One turn sends every row of this set to another row. A few are shown first. Where does it send the rows asked after them?
Z_657: [-0.694 -2.846 -4.141 -0.488 -0.303 2.357 -1.607 3.714 3.059 0.338 2.849 -0.796]
Z_680: [2.674 -1.510 -1.775 -0.853 -2.231 -1.241 -1.279 1.016 -1.815 -0.606 -2.125 -5.225]
Z_612: [-0.214 -1.189 -5.746 -0.038 -0.436 0.417 0.232 3.193 2.944 -0.586 4.363 -1.751]
Z_212: [2.614 3.363 -1.699 1.511 -4.031 -0.865 1.285 -0.707 -0.678 3.911 1.689 -2.249]
Z_636: [1.211 -3.800 1.382 -0.404 -1.020 -1.099 0.431 -2.168 3.362 -0.020 0.278 0.935]
Z_7: [-0.942 -4.894 1.475 0.345 1.121 2.164 -0.453 1.888 -1.228 -0.071 -2.386 -1.568]
Z_304: [-0.081 -1.177 -3.190 3.617 -0.970 2.739 1.927 0.484 3.623 1.318 -2.898 -4.818]
Z_416: [2.563 3.531 -2.244 1.033 -4.386 -0.058 0.350 1.154 -1.068 3.345 1.926 -0.537]
Z_950: [-1.090 -2.630 -3.985 1.209 -0.265 1.669 -0.414 4.256 1.042 0.390 4.691 -0.598]
Z_316: [-2.852 -3.077 -1.246 2.601 -1.796 -1.279 4.028 -0.571 -1.588 -1.331 2.119 -3.830]
Z_307: [-2.519 2.514 0.902 0.027 -2.200 1.857 3.692 0.221 2.088 -3.676 0.297 -1.857]
Z_568: [1.014 3.710 -1.638 0.820 -2.786 1.994 -2.915 -1.805 0.409 3.753 -0.488 -1.782]
Z_39: [0.916 -4.451 -1.476 2.188 -2.248 -0.605 -0.240 1.855 -2.899 3.080 2.336 0.359]
Z_682: [-2.179 1.100 1.522 0.270 -0.315 3.186 -0.940 1.342 0.292 -4.410 -0.026 0.950]
Z_181: [2.126 2.746 0.273 2.701 -1.370 1.559 -1.315 1.031 -3.033 4.622 0.271 -0.709]
Z_940: [1.910 3.136 -1.468 1.905 -2.289 1.694 -2.264 2.057 -1.924 3.828 0.595 0.563]
Z_460: [-0.977 -0.607 -2.875 2.880 -1.470 -0.651 -3.087 -0.149 -4.479 -1.167 0.532 -4.903]
Z_815: [-0.951 0.877 1.649 1.162 -1.402 0.449 3.305 2.926 -0.744 -4.295 1.682 0.271]
Z_389: [-1.841 -2.620 -1.064 4.503 -0.759 3.596 1.575 1.925 1.688 2.501 -2.490 -3.469]
Z_667: [2.033 -1.185 -0.910 2.975 2.875 -2.168 0.549 -1.979 1.268 -2.287 1.375 0.190]
Z_917: [1.884 -2.354 -3.544 -0.282 0.263 1.173 -4.512 -0.341 1.269 1.086 -1.789 -0.135]
Z_779: [-1.488 -1.346 -3.217 0.292 1.032 0.817 -0.488 -2.791 2.342 -3.150 -2.104 -4.120]
Z_675: [-3.052 1.928 1.735 0.695 0.189 3.634 0.716 0.777 1.345 -3.195 -0.838 -0.571]
Z_504: [-2.088 2.130 0.266 -0.762 -2.883 1.065 1.694 -0.158 2.572 -5.091 0.945 -1.035]
Z_500: [-1.691 1.496 2.309 1.302 -0.292 2.008 3.783 2.363 -0.458 -3.095 0.172 -0.374]
Z_400: [1.549 3.934 -3.025 0.427 -3.836 1.647 -2.348 -0.382 0.235 3.206 0.811 -0.387]
Z_538: [0.287 -0.941 -6.054 1.813 -2.842 -2.396 -0.396 -2.825 0.809 -0.081 2.767 -2.284]
Z_949: [-2.439 -2.836 0.520 3.828 -0.255 -0.102 -1.014 -3.280 0.498 -0.528 3.185 0.956]
Z_511: [-1.576 -2.935 -0.206 -0.449 -5.096 0.803 -3.022 0.107 -2.286 0.925 -0.443 -4.158]
Z_825: [-1.304 -1.285 -3.028 5.520 -0.900 1.896 3.404 1.029 1.216 1.313 -1.183 -4.989]

Z_950 turns into Z_389
Z_917 turns into Z_779
And these:
Z_504 turns into Z_212
Z_416 turns into Z_500
Z_460 turns into Z_949

One turn sends every row of this set to another row. A few are shown first. Where does it send the rows asked after them?
Z_740: [-0.313 -0.476 -1.685 4.811 3.376 -3.906 -5.262 0.810 4.696 2.124 0.116 -0.567 -1.080 2.736 -1.758 2.825 2.776 -0.708 0.760 1.904 -0.731 -2.820 -3.031 1.769 1.833 5.220 5.914 2.571 -1.348 -0.476 -5.792 3.748 -2.955 0.320 2.966 -1.606 2.696 0.775 2.024 -4.148 -1.868 2.633 1.324 3.783 -3.046 3.334 -0.642 2.602 -2.965]
Z_257: [-3.069 1.336 -2.093 3.982 -0.169 0.946 -2.718 -4.873 5.562 -2.791 -0.361 1.413 1.342 0.799 -4.211 2.632 1.899 -5.528 0.725 -4.504 1.579 -1.601 -1.657 3.203 -4.207 6.338 3.842 2.519 2.102 0.726 -0.207 1.291 1.953 -0.039 3.350 2.145 0.292 -3.535 3.756 -2.097 -1.689 -3.125 2.018 7.300 2.318 1.932 -0.452 -2.387 -0.260]
Z_576: [-1.164 1.682 -1.035 7.441 3.567 0.786 -0.559 -0.909 9.198 -1.131 -3.557 -6.378 -1.693 -1.878 -1.005 3.448 -0.640 -3.143 -0.142 0.743 0.627 -1.391 -7.685 2.046 -0.680 4.588 6.701 0.496 2.954 -2.124 0.744 0.030 0.753 0.731 1.468 4.723 0.658 -0.440 0.143 -5.327 -1.276 -0.615 0.779 -0.199 -1.883 2.984 -2.583 -1.208 -1.259]
Z_722: [-0.193 2.580 -1.792 9.081 3.096 0.682 -0.272 -7.254 7.284 3.676 0.158 -2.799 -3.691 0.307 -2.974 3.060 -0.854 -3.588 -0.066 0.478 2.418 1.198 -1.960 1.714 -3.957 4.377 4.801 3.999 -2.783 0.301 -5.757 -2.421 0.661 1.583 2.003 1.319 2.206 -0.458 6.536 -6.737 2.987 -0.264 2.346 2.735 -0.786 -0.769 1.233 1.974 2.107]
Z_175: [-2.019 -1.440 -4.996 5.244 3.246 -1.285 -6.889 1.300 6.276 1.787 1.186 -1.397 -2.173 -0.011 -0.877 0.964 1.602 0.402 1.979 0.758 0.306 -2.880 2.536 3.999 -0.272 3.764 5.186 4.440 -1.243 0.436 -3.090 -1.480 -2.885 4.857 5.859 -1.586 0.809 -4.751 4.431 -7.071 -1.837 -1.918 2.766 2.231 0.319 1.315 0.458 2.704 -2.833]
Z_931: [-3.879 -0.824 -1.019 1.352 7.352 -0.268 -0.581 -1.160 1.950 2.723 -0.382 -2.617 0.078 -1.906 1.831 2.076 0.245 -1.021 -1.332 3.490 0.535 0.454 0.048 -3.122 -0.923 3.361 5.575 3.366 2.476 2.468 -2.187 -0.363 0.150 2.809 5.460 -0.244 1.344 -3.350 4.982 -7.591 -0.041 1.850 3.729 -0.087 0.815 2.750 -1.397 1.083 0.602]
Z_484: [2.640 0.914 -4.501 6.083 3.425 -0.002 2.330 -2.715 8.300 0.144 0.055 -3.789 -4.507 -0.938 -0.646 6.189 1.310 0.454 -1.272 -1.751 0.551 1.849 -0.549 4.746 -2.506 2.212 4.856 1.292 -1.094 1.829 -4.116 -2.099 -3.545 2.029 3.498 -0.437 1.137 -1.316 5.173 -3.718 1.861 -2.555 3.191 3.242 5.205 -2.902 0.483 2.216 -0.791]
Z_90: [-4.558 0.356 -3.363 4.185 2.894 -2.028 -2.674 -4.608 5.498 -1.130 -0.631 -2.020 -0.777 -1.684 -2.557 3.801 -1.170 -4.201 -2.001 -1.634 3.092 0.541 -5.571 4.300 -2.643 7.192 2.454 7.613 6.923 -1.185 -3.206 -4.539 -1.217 0.031 3.336 1.784 0.231 -6.781 7.540 -2.878 1.586 -2.689 0.482 -1.171 -1.046 3.789 -2.699 0.635 0.964]
Z_625: [-5.124 -0.897 -2.814 3.722 2.499 -0.967 3.131 -3.926 3.685 1.055 -3.182 -4.515 1.880 -3.544 0.649 2.274 0.808 1.319 -3.786 -0.946 3.349 1.905 -3.332 2.921 -1.417 -0.596 3.696 0.182 -0.043 -0.374 -5.960 1.491 1.432 0.433 2.303 0.384 1.192 -4.946 3.849 -1.488 3.022 0.603 4.572 4.203 1.617 4.645 -3.245 -1.490 -0.123]
Z_986: [1.260 1.868 -1.597 8.829 -2.329 1.048 -1.736 -2.550 7.386 -3.391 1.194 -1.128 -0.802 -1.922 -2.090 2.755 1.204 -2.866 0.243 -2.673 0.593 3.919 0.104 0.701 0.466 5.894 3.335 4.955 3.447 1.173 -2.271 0.203 -4.807 -1.582 3.839 3.399 -0.560 0.658 4.060 -5.672 1.631 1.564 1.237 -0.038 3.556 -0.138 -1.372 3.732 -2.518]
Z_426: [-2.541 -5.004 -1.927 5.520 2.912 -0.541 0.327 -2.202 3.119 2.147 -2.111 -2.815 -1.019 1.404 -6.663 3.986 -0.899 -0.800 -3.140 -2.260 -0.499 0.575 -1.790 2.142 1.130 2.832 1.134 6.138 2.989 4.498 -5.778 1.212 -2.966 0.390 0.950 -0.764 -1.880 -0.551 4.767 -2.738 3.976 -3.410 2.462 0.971 -0.302 1.652 -3.761 7.682 -0.251]
Z_845: [-1.019 -5.925 -3.483 4.207 1.850 -3.672 -0.222 1.761 3.127 1.218 -1.043 -2.690 -4.144 -1.416 -1.689 3.795 -1.949 -0.992 -2.967 0.763 1.319 0.532 -1.605 4.993 0.431 0.760 2.814 1.458 0.506 -1.530 -5.650 -0.729 -6.555 3.604 0.444 2.392 -3.396 -1.642 4.585 -5.952 2.622 -3.088 3.055 -0.318 -1.542 0.708 -2.720 4.226 -2.706]
Z_858: [-3.502 -2.656 -1.053 4.315 2.978 -2.769 -1.419 -3.221 3.366 1.302 -0.194 -0.186 1.438 -1.064 -1.630 2.046 -1.769 -3.753 1.049 -2.695 1.961 -0.499 -3.400 2.266 0.891 4.004 4.791 6.980 2.884 -3.352 -3.636 2.566 0.994 5.642 3.079 2.886 -3.251 -5.269 -1.507 -2.967 -1.802 0.294 -0.767 0.303 -1.828 5.035 -4.235 -1.694 0.826]
Z_390: [2.267 0.493 -1.520 8.487 -1.707 1.125 -4.758 -3.052 5.673 -1.544 -0.108 1.362 2.270 -0.490 -4.984 2.764 1.118 0.650 -1.043 -1.129 2.617 -0.576 1.804 3.713 -1.982 0.229 6.674 3.337 1.303 1.958 -3.094 0.301 1.991 -0.601 2.046 3.149 1.363 -3.140 0.367 -1.456 -0.178 -4.960 1.439 2.226 -0.106 2.202 0.577 -2.520 -3.200]
Z_730: [-1.372 -2.103 -0.285 2.028 0.446 -1.368 -2.781 -0.073 1.085 -0.384 0.274 1.267 0.644 -3.259 -1.632 1.448 1.531 -4.218 3.978 -1.568 3.096 0.416 0.737 -0.754 2.328 2.429 1.358 5.816 1.735 -3.825 -1.864 -0.512 -1.675 2.935 2.055 3.931 -1.811 -1.625 1.836 -1.980 3.866 1.957 2.116 1.467 1.765 1.598 -1.920 1.275 1.853]
Z_905: [-2.453 -0.316 -1.612 6.593 1.275 -1.029 -2.306 -0.389 4.225 -0.651 -1.770 -1.793 -4.321 3.403 -1.591 3.260 -0.661 1.090 -5.243 2.936 1.183 1.668 -0.174 6.367 -2.342 0.840 4.737 0.724 0.776 1.477 -3.978 -1.363 -2.403 -4.442 2.827 1.423 -0.147 -4.388 2.093 -1.678 4.001 -2.598 0.470 0.257 -4.919 4.640 -3.320 0.774 -1.333]
Z_125: [-0.193 1.170 -2.322 1.704 0.430 0.512 -1.557 2.018 4.192 -0.986 0.186 -1.476 0.272 2.847 -1.291 5.643 -0.431 -3.905 -0.782 -0.550 -1.925 -0.350 -4.729 3.589 2.549 3.981 3.602 4.857 4.632 7.280 1.388 -0.693 -0.912 2.479 4.249 0.555 -0.819 -0.874 4.593 -1.685 0.912 -1.084 1.041 4.418 -0.417 5.005 -3.072 -2.140 -0.625]
Z_809: [-3.879 1.375 -0.230 3.565 2.055 -2.047 3.283 -1.491 6.202 0.148 -1.924 -2.963 1.323 -1.300 -4.461 6.579 -0.931 -2.298 1.988 -1.801 3.921 1.473 -5.583 6.079 -0.099 0.178 2.964 -0.853 4.095 3.213 -3.467 3.143 0.419 0.631 0.110 3.675 -0.069 -3.393 0.889 -1.476 4.631 -1.985 1.899 2.411 -1.164 2.724 -1.085 -1.738 1.705]

Z_905 turns into Z_986
Z_90 turns into Z_576
And these:
Z_845 turns into Z_484
Z_730 turns into Z_625
Z_858 turns into Z_809
Z_722 turns into Z_740

